One turn moves each row of this set onto another row. After a few examples, where does it send each row asked below?
k_227: -16 -9 37 2 2 -3 8 -20 41 18 3 -18 -2 -1 -14 4 -24 -1 -28 -25 -22 33 9 -2 14 25 -7 44 9 -45 17 -32 20 -10 5 5 16 20 -22
k_178: 0 7 -38 -15 -14 11 9 35 8 15 -1 -10 0 9 14 -34 14 7 -27 9 34 13 -23 -20 -20 -58 12 -19 22 11 19 -23 1 -3 5 -1 -9 14 12
k_251: 2 8 -58 -24 -14 -2 8 30 15 19 5 -26 -10 4 14 -41 13 -3 -15 -1 33 7 -22 -12 -27 -31 2 -34 17 2 6 -15 -2 4 5 -16 -16 29 -3
k_694: -36 5 -22 8 -24 22 2 13 -15 7 -12 8 -4 30 22 8 18 -19 16 -14 16 11 3 29 -17 -41 3 16 -21 19 -1 -23 -8 9 -24 22 -11 23 -14
k_567: -8 2 -52 -24 -5 37 8 36 14 19 6 -4 25 30 2 3 -2 -8 -8 -14 -7 14 -4 5 13 1 -8 -5 7 -12 -14 21 -6 -7 -33 15 -37 0 -17
k_202: 2 40 -1 11 2 13 -8 -24 20 16 -39 -8 36 -24 -23 28 -21 17 -54 0 -3 -32 9 3 -26 16 12 -25 18 27 -17 6 25 5 9 -2 12 15 -27
k_244: 47 -7 -22 27 -30 13 7 -38 -5 49 -14 24 -37 -10 24 36 -22 -18 -2 13 17 26 30 16 1 19 28 -11 23 18 6 2 -1 4 17 -19 28 24 13
k_603: 2 4 -36 -19 -5 43 -9 40 11 19 20 -6 17 35 -1 -14 -11 5 6 -21 -2 14 -8 1 19 -2 -11 8 4 -1 1 12 2 -9 -24 6 -27 -1 -11
k_708: -5 10 -37 -15 -10 4 -1 33 12 18 -2 -10 -8 19 17 -42 13 10 -17 0 37 0 -17 -13 -36 -42 1 -18 18 18 8 -15 10 -6 0 -6 -4 20 0
k_943: -2 7 34 4 8 -20 11 -13 28 32 -18 -5 -12 2 -15 4 0 -12 -29 -32 -14 34 0 7 21 44 10 29 7 -56 23 -34 21 -10 -11 2 13 16 -10
k_589: 20 -13 -29 45 -25 -15 8 -37 -6 40 -16 25 -36 -5 17 12 -24 -12 5 10 26 34 30 21 0 19 39 -4 20 3 19 -8 -3 14 19 -20 5 25 -4
k_74: 3 30 -24 6 11 -3 16 -36 25 10 -24 13 48 -7 -4 15 -23 12 -45 -1 -4 -31 9 5 -30 21 23 -35 13 27 -9 13 36 -20 24 3 2 20 -36
k_739: -41 -4 -16 -9 -24 4 10 12 -6 -4 -15 11 -12 19 23 14 18 -27 1 -3 3 23 -7 15 -21 -53 0 9 -15 14 -10 -36 -11 9 -28 19 -16 28 -5
k_572: -4 53 -33 9 0 11 -7 -21 45 9 -25 -13 39 -22 -9 15 -13 10 -61 -7 -7 -24 18 -24 -23 16 2 -29 -6 7 -8 -13 9 0 21 -2 4 36 -42
k_10: 48 4 -33 23 -38 -20 13 -32 0 55 -28 20 -36 -7 22 15 -10 -22 13 14 18 24 33 12 -1 24 21 -7 17 22 26 -4 4 8 2 -23 15 24 1
k_507: 9 -8 23 -5 12 0 10 -21 18 53 -19 -13 -16 -2 -2 -5 -16 2 -22 -19 -24 40 -5 -7 25 27 1 31 20 -67 27 -26 17 -10 3 -6 24 17 -16
k_330: 37 13 -32 34 -23 -14 21 -36 9 32 -35 37 -45 -14 26 21 -14 -27 7 8 17 30 7 18 6 24 37 -16 11 12 22 1 -1 0 19 -14 7 14 -5
k_339: -2 -7 41 -2 -2 12 6 -26 16 29 -12 -28 -18 -5 -6 13 -20 8 -37 -30 -12 37 7 6 7 18 -10 39 9 -51 12 -22 38 -12 -4 -17 16 19 -10
k_352: 8 1 -36 -21 -2 40 -6 30 0 19 15 -8 24 27 -6 -7 2 -8 3 -23 12 13 -18 1 20 2 -13 -9 3 2 -5 13 0 -4 -26 9 -51 6 -4
k_394: -28 1 -17 5 -21 25 15 8 -5 5 -19 3 -15 29 20 5 33 -20 5 -19 14 17 8 8 -12 -45 7 16 -21 23 -8 -14 -6 3 -34 31 -15 31 -4
k_36: -5 56 -19 -3 16 1 12 -30 39 19 -32 4 46 -27 -3 23 -5 5 -51 2 4 -14 -2 3 -12 30 32 -29 0 2 -16 -9 26 -13 22 1 11 20 -35
k_891: 30 12 -36 30 -14 -3 -6 -44 -19 39 -26 40 -37 -8 9 35 -15 -20 -1 20 1 26 25 12 6 29 42 -10 5 19 5 0 -19 -5 22 -4 3 13 -6
k_881: -11 0 32 -13 -6 -6 -3 -9 21 40 -13 -9 -4 -4 -13 15 -17 -1 -30 -33 -9 43 7 4 -5 26 -7 43 -11 -55 19 -48 24 -16 -8 1 5 14 -2
k_217: -12 -14 13 9 2 -2 -1 -11 32 35 -29 -2 -13 8 7 6 -14 8 -31 -32 -14 42 18 -3 14 19 -13 30 14 -70 23 -38 16 -13 -23 -18 -4 23 -19
k_871: 41 9 -44 23 -14 -12 14 -47 -6 22 -23 36 -25 -3 35 26 -23 -22 12 9 3 33 25 3 -1 12 7 -27 6 21 20 -14 -13 -8 15 -23 12 34 6
k_116: -7 55 -28 -11 7 16 11 -20 23 15 -44 -6 49 -20 -6 20 -35 5 -45 12 -4 -18 12 -7 -24 15 17 -27 4 24 -5 5 25 -9 20 1 13 5 -37
k_31: -10 48 -9 1 11 -12 -5 -38 31 22 -41 -4 29 -21 -14 22 11 24 -58 1 -8 -26 4 0 -29 9 23 -17 8 11 -2 -11 37 -9 16 1 9 28 -40

k_339 moves to -> k_202
k_251 moves to -> k_739
Now these:
k_31 moves to -> k_891
k_36 moves to -> k_330
k_352 moves to -> k_178
k_10 moves to -> k_881
k_74 moves to -> k_589
k_694 moves to -> k_603
k_217 moves to -> k_572

One turn moves each row of this set onto another row. After a few examples, where does it send each row asked below?
k_730: -5 -9 -3 -17 19 -9 -2 -18 -22 4 -1 -25 47 37 -29 -11 2 31 74 39 26 -10 -42 -9 -7 2 6 -13 1
k_388: -12 19 -1 36 -8 -7 11 -52 7 -50 5 -84 50 42 -36 24 8 40 28 1 -4 11 11 -2 -13 2 19 27 20
k_525: -12 30 0 37 -8 -5 10 -60 9 -47 7 -82 53 39 -34 23 6 34 28 5 5 17 18 2 -12 6 16 26 25
k_108: -16 3 2 -3 31 -12 19 -19 45 -1 4 -4 52 54 -30 22 64 65 7 -8 27 -7 -11 -19 2 -41 15 40 -14
k_280: -18 16 7 -4 38 -7 21 -21 40 -3 3 -8 55 48 -27 21 65 58 0 -11 32 9 -23 -12 -3 -36 12 43 -8
k_913: -13 -8 -12 73 3 -3 -1 -17 15 -19 4 -19 36 31 -33 -2 -29 60 65 1 20 8 -7 -8 -24 -34 23 5 -10
k_830: -33 23 7 76 29 11 2 -38 9 -18 2 -21 55 23 -26 -2 -19 38 52 -2 45 41 -22 11 -28 -18 23 17 -1
k_466: -18 15 -2 -15 26 3 4 -63 -30 -5 -53 -47 41 31 -13 4 33 74 -13 41 15 16 13 -19 -14 -32 29 3 -9
k_205: -9 44 -2 17 21 6 -26 -20 -46 -17 -50 -29 42 40 -44 -16 7 55 0 37 50 29 -10 -13 -12 -56 13 20 2
k_573: -6 13 -5 79 1 -3 4 -27 24 -12 3 -10 41 33 -27 -8 -22 55 75 15 35 7 14 -3 -23 -13 9 13 -15
k_422: -10 19 -1 -13 22 -4 2 -31 -20 5 -5 -16 57 34 -26 -19 4 17 68 45 37 -3 -39 -4 -12 14 -1 -10 0
k_254: -9 7 6 -34 7 -4 30 -63 38 9 -28 -15 52 20 -19 -2 22 33 33 -19 36 28 -28 -9 -22 -29 3 34 -2
k_513: -14 59 -4 76 8 6 10 1 5 -5 -8 -22 45 39 -31 3 -15 49 2 8 37 -8 -34 2 -15 -1 6 23 33
k_979: 5 1 2 -33 -6 -8 30 -61 51 13 -30 -9 47 24 -20 -7 17 44 43 -14 29 15 -14 -16 -22 -25 -5 32 -11
k_617: -31 -4 -5 70 22 5 -3 -21 6 -23 -1 -26 43 26 -34 6 -26 55 54 -12 31 29 -27 1 -22 -36 31 4 1
k_44: 6 51 -5 20 3 6 -23 -20 -28 -12 -50 -17 38 46 -41 -23 7 52 19 59 52 15 22 -12 -14 -40 -2 26 -8
k_593: -28 47 7 23 41 7 -5 -10 -4 64 -9 -41 49 26 -32 31 30 16 22 10 10 14 16 4 -18 -24 23 3 16
k_458: -5 49 -7 73 -4 0 6 6 9 -7 -1 -20 40 45 -30 5 -20 59 7 11 27 -31 -23 -7 -9 -3 4 20 26
k_26: -18 49 3 19 33 4 -2 -13 5 65 -9 -31 52 27 -36 24 32 17 29 22 12 5 35 5 -15 -16 12 5 14
k_870: -8 7 -6 -12 16 -5 1 -54 -26 -2 -49 -41 34 35 -14 -1 32 81 -5 45 6 3 26 -26 -11 -33 26 0 -11
k_105: -3 60 -2 20 15 12 -23 -23 -35 -11 -53 -17 44 38 -41 -21 8 46 8 49 61 29 6 -10 -15 -43 5 26 -1
k_964: -10 15 1 -2 28 -13 19 -19 49 0 0 0 54 57 -25 12 62 60 15 1 29 -11 -1 -16 1 -29 5 40 -15
k_317: 8 35 -13 18 -2 -1 -27 -11 -30 -13 -49 -20 30 46 -45 -21 5 68 18 52 39 10 20 -22 -6 -57 5 19 -11
k_95: -2 31 -12 15 8 4 -30 -7 -46 -17 -49 -25 29 41 -44 -12 3 68 7 38 36 16 -2 -23 -9 -65 12 21 -6
k_289: -14 46 -6 75 5 2 7 5 1 -9 -4 -25 43 41 -34 11 -21 59 -2 7 30 -14 -40 -3 -12 -7 13 22 33
k_506: -18 31 3 81 13 6 11 -39 25 -18 2 -13 56 28 -26 -13 -21 33 66 15 45 24 2 7 -25 -3 10 16 -9
k_746: -10 36 4 -8 19 3 10 -65 -20 1 -50 -36 49 30 -12 -9 37 59 -5 56 23 16 33 -12 -14 -10 17 7 -14
k_676: -3 -9 0 -31 -2 -11 30 -55 43 11 -28 -17 41 22 -21 -4 18 47 38 -21 25 18 -23 -19 -16 -35 2 29 -5
k_991: -20 32 5 -10 31 7 8 -66 -30 0 -54 -46 51 30 -14 -2 37 61 -14 39 26 24 18 -9 -14 -19 26 10 -9
k_511: -10 43 -10 74 0 -1 5 8 5 -9 -5 -25 39 41 -34 9 -20 64 4 9 25 -20 -32 -8 -12 -8 8 22 31
k_389: -9 38 -4 22 23 1 -6 -2 8 64 -10 -35 38 30 -31 26 30 28 35 21 -3 -10 43 -2 -16 -22 11 -1 8
k_936: -8 19 -4 36 -13 -9 9 -52 10 -48 7 -82 51 39 -36 22 6 42 30 3 -4 13 19 -3 -11 3 18 22 20
k_58: -6 55 -5 75 -3 0 13 5 10 -4 -5 -19 48 45 -30 0 -18 55 8 16 31 -21 -20 -3 -11 3 0 27 30
k_417: -6 26 -3 33 -9 -1 11 -56 8 -50 7 -81 49 39 -34 23 10 37 33 6 -1 11 20 0 -12 6 17 26 23
k_150: -12 1 -3 -14 28 -6 -3 -21 -29 0 -1 -27 49 37 -31 -9 1 25 62 36 31 0 -58 -7 -12 1 10 -12 5
k_135: -26 26 -2 16 39 4 -10 0 -4 63 -10 -42 40 25 -39 34 30 31 20 4 -1 10 11 -1 -15 -37 28 -5 19
k_122: -14 20 -7 16 27 -5 -5 3 1 60 -7 -42 34 32 -38 33 26 37 29 8 -8 -9 27 -5 -13 -32 22 -5 10
k_258: -14 25 6 0 31 -7 22 -30 51 5 0 3 59 53 -22 15 68 47 11 1 37 -1 -1 -12 -3 -22 3 45 -16
k_126: -4 22 -4 -12 11 -4 5 -58 -18 2 -47 -38 40 37 -14 -8 37 74 -1 57 14 0 41 -19 -11 -20 14 7 -18
k_300: -23 24 10 2 39 -5 23 -28 46 2 -1 -1 60 49 -25 17 68 46 -3 -3 40 6 -13 -10 -5 -26 6 43 -8
k_399: -8 -4 1 -29 4 -7 26 -60 40 10 -28 -15 50 22 -21 1 16 43 36 -25 32 24 -26 -11 -23 -33 4 31 -2
k_405: -14 23 0 35 0 -4 10 -54 5 -48 5 -86 54 40 -35 27 7 40 28 4 2 18 12 -2 -13 2 20 25 25
k_982: -1 1 -4 -15 15 -10 0 -20 -17 6 -1 -15 49 37 -27 -20 7 23 76 47 29 -10 -33 -8 -10 10 -2 -9 -6
k_884: -18 12 2 -16 32 -1 1 -28 -25 6 -4 -24 58 32 -26 -16 3 14 60 38 40 4 -50 -1 -11 8 6 -10 7
k_738: -2 14 6 -29 1 -5 30 -67 44 11 -27 -11 50 21 -17 -7 14 35 37 -13 37 25 -15 -12 -22 -23 -1 37 -6

k_44 moves to -> k_95
k_399 moves to -> k_738
k_617 moves to -> k_506
Now these:
k_466 moves to -> k_746
k_122 moves to -> k_593
k_150 moves to -> k_422
k_289 moves to -> k_58
k_108 moves to -> k_300

One turn moves each row of this set onto another row. After a few examples, where does it send each row asked below?
k_633: 9 7 13 8 3 25 18 4 20 -25 7 -4 9 -27 -14 -1 40 0 -57 34
k_686: -6 -24 7 1 32 -2 3 -11 19 24 65 -13 -22 -6 21 45 6 7 17 22
k_235: -15 2 -20 -11 35 57 10 -8 37 -26 -18 -17 -26 -32 13 6 22 -11 0 42
k_956: -13 -9 29 -16 12 40 -19 -14 43 -49 13 -2 -5 3 -5 53 15 3 -23 42
k_860: -12 8 33 0 -2 -7 -23 0 -1 1 -7 29 -24 -30 -9 -16 -30 -8 4 7
k_353: -23 -11 18 -40 62 2 8 -14 34 -17 68 11 -5 -5 -2 3 13 23 5 27
k_76: -1 -6 20 -9 -5 -5 -4 -4 -15 -6 4 30 -29 -19 -6 -26 -30 2 1 7
k_961: -4 -5 7 0 31 13 7 6 28 8 77 -11 -26 -16 32 35 11 15 19 17
k_947: -22 -12 1 -29 66 13 14 -20 15 -10 69 6 3 -12 6 -2 -1 20 16 17
k_345: -4 -6 25 8 12 -13 -1 -8 2 19 -6 15 -34 -17 -18 -17 -34 6 -6 5
k_654: -11 -14 31 -14 12 45 -18 -12 38 -50 5 1 -12 -2 -11 47 17 1 -31 38
k_203: -3 4 22 4 3 -12 -19 -9 1 11 1 17 -18 -19 -14 -21 -36 -3 0 -4
k_230: -3 -13 9 -2 21 14 -16 2 16 17 65 0 -29 -18 37 44 25 5 9 21
k_176: -8 -19 -6 -9 21 3 1 -4 25 15 64 -14 -22 -6 35 36 7 12 27 20
k_209: 8 -2 -4 12 26 34 -12 30 1 18 9 33 -3 9 -18 -3 -36 18 -2 9
k_614: -1 14 -2 10 27 35 1 34 -5 13 6 31 9 18 -4 9 -35 10 -20 13
k_4: -3 -11 23 -46 59 3 18 -15 28 -6 62 9 -2 -7 14 6 10 23 17 30
k_43: -1 11 -10 12 21 24 -3 35 -9 11 4 29 5 9 -16 -9 -27 18 -21 28
k_335: 6 -5 0 6 21 10 7 19 -9 22 0 16 1 23 -13 3 -45 2 -12 18
k_156: -19 7 -20 -15 35 50 10 -11 44 -26 -11 -21 -26 -33 15 5 25 -3 4 45
k_337: -5 3 36 -10 27 47 -6 10 44 -15 -15 -10 30 -24 1 16 18 -35 -5 8
k_211: 9 11 4 22 5 21 10 -2 24 -30 8 -4 1 -36 -14 1 34 -1 -55 32
k_456: -6 -20 21 -11 12 14 -4 0 18 24 67 0 -17 -11 32 28 22 23 22 20
k_817: -17 7 -21 -12 29 58 8 -8 47 -25 -11 -19 -30 -30 21 12 15 -8 6 39
k_662: -17 5 -27 -13 27 52 15 -9 30 -32 -8 -21 -28 -29 18 16 19 -9 2 48
k_930: -10 -12 27 -20 13 41 -13 -20 47 -50 11 6 -12 2 -9 46 13 9 -30 44
k_140: -21 -25 13 -38 63 -3 22 -15 24 11 53 -12 -11 5 5 2 4 20 9 24
k_189: 5 -1 -1 6 21 17 -3 31 -18 4 1 26 6 -1 -13 3 -45 19 -18 24
k_771: -15 -11 35 -19 19 47 -22 -14 49 -41 6 1 -15 -1 -16 46 17 8 -21 39
k_611: -7 9 32 -2 4 -7 -5 -11 -1 1 -7 35 -33 -35 -1 -20 -21 3 -7 4
k_765: -25 -16 8 -49 74 10 12 -7 23 -13 52 9 -4 -12 8 -1 9 18 2 20
k_995: -16 -19 8 -37 60 0 4 -26 36 -1 61 2 -8 2 0 4 5 30 10 24
k_45: -2 4 38 -13 21 41 -18 11 43 -12 -11 -10 32 -27 -3 9 12 -37 -10 7
k_790: 6 7 -4 16 10 26 15 4 20 -24 9 -9 9 -40 -10 -2 33 -2 -56 32
k_250: 7 -2 -9 8 14 10 1 24 -5 24 2 22 11 13 -14 -8 -34 20 -16 18
k_241: 5 8 6 17 10 30 20 -6 21 -28 11 -7 2 -35 -9 2 40 -4 -54 30
k_470: -7 -7 0 -7 22 13 -1 10 26 15 64 -4 -21 -15 40 35 23 4 29 28
k_97: 1 10 29 0 9 5 -26 1 -8 14 -4 17 -33 -24 -10 -26 -32 4 -1 11
k_803: -4 10 28 0 29 41 -8 10 41 -16 -13 -11 26 -35 -6 13 11 -41 0 3
k_169: -3 7 30 -12 23 41 -11 19 42 -15 -20 -12 32 -21 -3 6 11 -35 -3 9

k_211 moves to -> k_156
k_633 moves to -> k_662
k_790 moves to -> k_817
Now these:
k_140 moves to -> k_335
k_43 moves to -> k_470
k_4 moves to -> k_189
k_176 moves to -> k_203
k_611 moves to -> k_765
k_947 moves to -> k_209
k_235 moves to -> k_337

